Small tables with named rows and columns. After each table, cells are looked up by row and column.

mevu =
cols = rovego, mul, lasumot, zizum, mup, mudono, lifemat, zev, ler, nul
nek: [4.9, 4.5, 4.7, 4.8, 4.9, 4.8, 4.8, 4.7, 4.9, 4.9]
zuzu: [7.2, 4.3, 3.0, 4.4, 6.7, 8.1, 5.0, 2.3, 6.6, 3.1]
zofe: [4.9, 4.9, 4.9, 4.8, 4.8, 5.0, 4.9, 4.9, 4.8, 4.9]
muzur: [4.8, 4.7, 4.8, 5.0, 5.0, 4.8, 4.9, 4.8, 4.9, 4.8]

zizum of zofe = 4.8
zizum of zuzu = 4.4
lasumot of zuzu = 3.0
rovego of zuzu = 7.2
mup of nek = 4.9
mup of muzur = 5.0
ler of nek = 4.9
lifemat of zofe = 4.9
mudono of zuzu = 8.1

paz
         nupaliz    bizi     zod    suvi     sel
niravi    -24.56  -31.77   -3.69  -20.92  -33.77
tas       -23.58  -53.11   59.21   12.46   17.52
mosazep   -23.21  -23.74  -22.33  -25.49  -33.16
lisimaz    -1.58  -17.74   13.52   13.86   41.70
tukikig    -1.71  -12.92    7.46   16.65   42.29
masaz     -15.86  -19.61  -30.75  -26.79  -38.41

masaz, sel: -38.41
masaz, zod: -30.75
masaz, nupaliz: -15.86
tas, bizi: -53.11
niravi, sel: -33.77
lisimaz, nupaliz: -1.58
lisimaz, sel: 41.70
masaz, suvi: -26.79
mosazep, suvi: -25.49
tukikig, bizi: -12.92
tas, zod: 59.21
Which row has the largest suvi? tukikig

big
        foz  vunutad  rik
kegar   147      160   90
goruku  202      116   83
lufose  166       97  142
lin     137       92  169
visak   210      130   62
lon     218       89  104
ros     229       58  124
poso    127      193   86
zotaz   129       39  236

rik of lin: 169
foz of visak: 210
rik of goruku: 83
vunutad of lon: 89
vunutad of kegar: 160
vunutad of visak: 130
rik of poso: 86
vunutad of lufose: 97
rik of visak: 62
vunutad of zotaz: 39
foz of lin: 137
foz of kegar: 147
foz of ros: 229
rik of ros: 124

Table pum
           bok  tubol     fas     bif    gida    zes
pap      16.21  13.34   30.41   40.73   51.98   8.58
ver      18.40  14.37   14.15   18.59   24.07  17.53
beluvir  17.61   9.80   63.09   64.67   68.42   5.65
karipor   3.22  -8.63   10.72  -24.69  -63.16  72.23
gup      19.83  17.20   21.73   21.93   31.58  22.99
mirez    14.90  15.71   14.78   15.70   16.22  16.22
kobis    46.16  23.92   54.66   38.44   74.95  17.31
reb      41.52  23.83   51.83   48.56   84.22  15.89
tufurev  21.19  18.61   46.06   47.93   59.90   2.58
supu     19.43   7.95   21.90   22.29   15.38  11.33
zusufa   20.93  21.68   13.75    6.21    7.34  10.63
gitor    17.30  28.97  -30.45   -0.08   10.14  -2.24

tubol of kobis = 23.92
fas of beluvir = 63.09
zes of gitor = -2.24
gida of zusufa = 7.34
tubol of ver = 14.37
zes of ver = 17.53
fas of mirez = 14.78
fas of gitor = -30.45
bif of beluvir = 64.67
gida of beluvir = 68.42

zuzu =
|  | tepibuz | nofabob | saf | pipade | gunam | nadip | ronemo | sog | kedi | mudebu |
|---|---|---|---|---|---|---|---|---|---|---|
| fibid | 134 | 128 | 117 | 135 | 117 | 122 | 115 | 133 | 109 | 116 |
| sar | 103 | 106 | 124 | 128 | 74 | 135 | 101 | 111 | 97 | 136 |
| dibe | 154 | 137 | 107 | 157 | 111 | 122 | 103 | 102 | 91 | 107 |
| faramer | 118 | 130 | 119 | 111 | 120 | 121 | 124 | 160 | 125 | 120 |
| kenilo | 115 | 124 | 123 | 135 | 131 | 114 | 102 | 115 | 149 | 100 |
| ditopa | 130 | 126 | 118 | 131 | 119 | 122 | 118 | 154 | 114 | 118 |
| mikedek | 117 | 174 | 105 | 115 | 104 | 84 | 160 | 124 | 139 | 124 |
| musi | 120 | 122 | 123 | 125 | 124 | 119 | 116 | 133 | 130 | 115 |
| vobam | 119 | 119 | 122 | 123 | 114 | 123 | 119 | 142 | 118 | 124 |
| lamusab | 94 | 203 | 101 | 34 | 107 | 121 | 142 | 133 | 156 | 106 |
| fusanup | 106 | 108 | 124 | 127 | 82 | 133 | 104 | 134 | 102 | 133 |
| leremit | 119 | 152 | 111 | 118 | 112 | 100 | 144 | 112 | 132 | 123 |
| kalelil | 118 | 123 | 122 | 127 | 125 | 118 | 112 | 131 | 134 | 112 |

sar, kedi: 97
lamusab, pipade: 34
kalelil, kedi: 134
lamusab, saf: 101
kenilo, sog: 115
kalelil, sog: 131
lamusab, mudebu: 106
faramer, kedi: 125
kalelil, tepibuz: 118
fusanup, ronemo: 104
dibe, mudebu: 107
fibid, sog: 133
faramer, nofabob: 130
ditopa, mudebu: 118
Row with the largest kedi: lamusab

bil =
|  | pof | dod |
|---|---|---|
| delazu | 89 | 68 |
| mib | 52 | 73 |
| vig | 71 | 57 |
| kidatin | 86 | 94 |
| mapare | 63 | 42 |
| kadi | 69 | 77 |
| gurum | 40 | 45 |
| piz | 96 | 81 |
| gibiru | 61 | 50 |
| reb | 42 | 57 |
| gurabun | 19 | 43 |
| zufet | 76 | 68 |
| pez | 33 | 49 |

What is the pof of zufet in bil? 76
What is the pof of gurum in bil? 40
What is the dod of delazu in bil? 68
What is the dod of vig in bil? 57
What is the pof of reb in bil? 42
What is the pof of mib in bil? 52
What is the pof of pez in bil? 33
What is the pof of gurabun in bil? 19
What is the dod of kadi in bil? 77
What is the dod of mapare in bil? 42
What is the pof of vig in bil? 71
What is the pof of kidatin in bil? 86
What is the dod of kidatin in bil? 94
What is the dod of pez in bil? 49
Row with the largest pof: piz

nik:
columns: taladig, ran, disiba
naz: [54.966, 45.650, 86.049]
zifadak: [65.246, 63.090, 28.904]
subipi: [64.012, 5.275, 59.270]
lubimir: [47.736, 78.569, 17.824]
tulaka: [49.058, 95.491, 51.488]
vona: [87.335, 36.854, 36.921]
pakufum: [70.327, 51.273, 44.028]
dogiru: [73.552, 43.899, 52.805]
kopod: [64.768, 26.016, 61.593]
buzudi: [72.026, 26.967, 47.231]

buzudi, ran => 26.967
tulaka, taladig => 49.058
zifadak, disiba => 28.904
naz, taladig => 54.966
vona, disiba => 36.921
vona, ran => 36.854
naz, ran => 45.650
Row with the largest taladig: vona

fip =
,fubep,sobuve,zuto,gif,ves,bep,dud
namega,7.91,6.61,6.27,7.08,7.47,5.81,9.54
bub,6.51,7.63,9.27,5.12,7.94,8.66,8.17
fitifen,6.03,7.32,8.00,6.28,7.29,7.49,6.74
tenutas,6.57,6.24,6.99,7.60,8.14,8.19,6.24
mafe,6.32,1.98,6.45,6.92,8.77,9.12,7.71
mir,5.91,5.43,5.13,5.61,9.43,7.17,8.51
kemub,5.24,9.17,7.52,3.53,9.56,7.16,7.75
tedu,8.12,8.57,9.42,7.45,5.69,7.43,7.84

What is the zuto of tenutas in fip? 6.99
What is the fubep of mafe in fip? 6.32
What is the dud of kemub in fip? 7.75
What is the ves of fitifen in fip? 7.29
What is the fubep of tenutas in fip? 6.57
What is the bep of namega in fip? 5.81
What is the bep of tenutas in fip? 8.19
What is the dud of bub in fip? 8.17
What is the bep of bub in fip? 8.66
What is the fubep of kemub in fip? 5.24
What is the dud of tedu in fip? 7.84
What is the zuto of fitifen in fip? 8.00

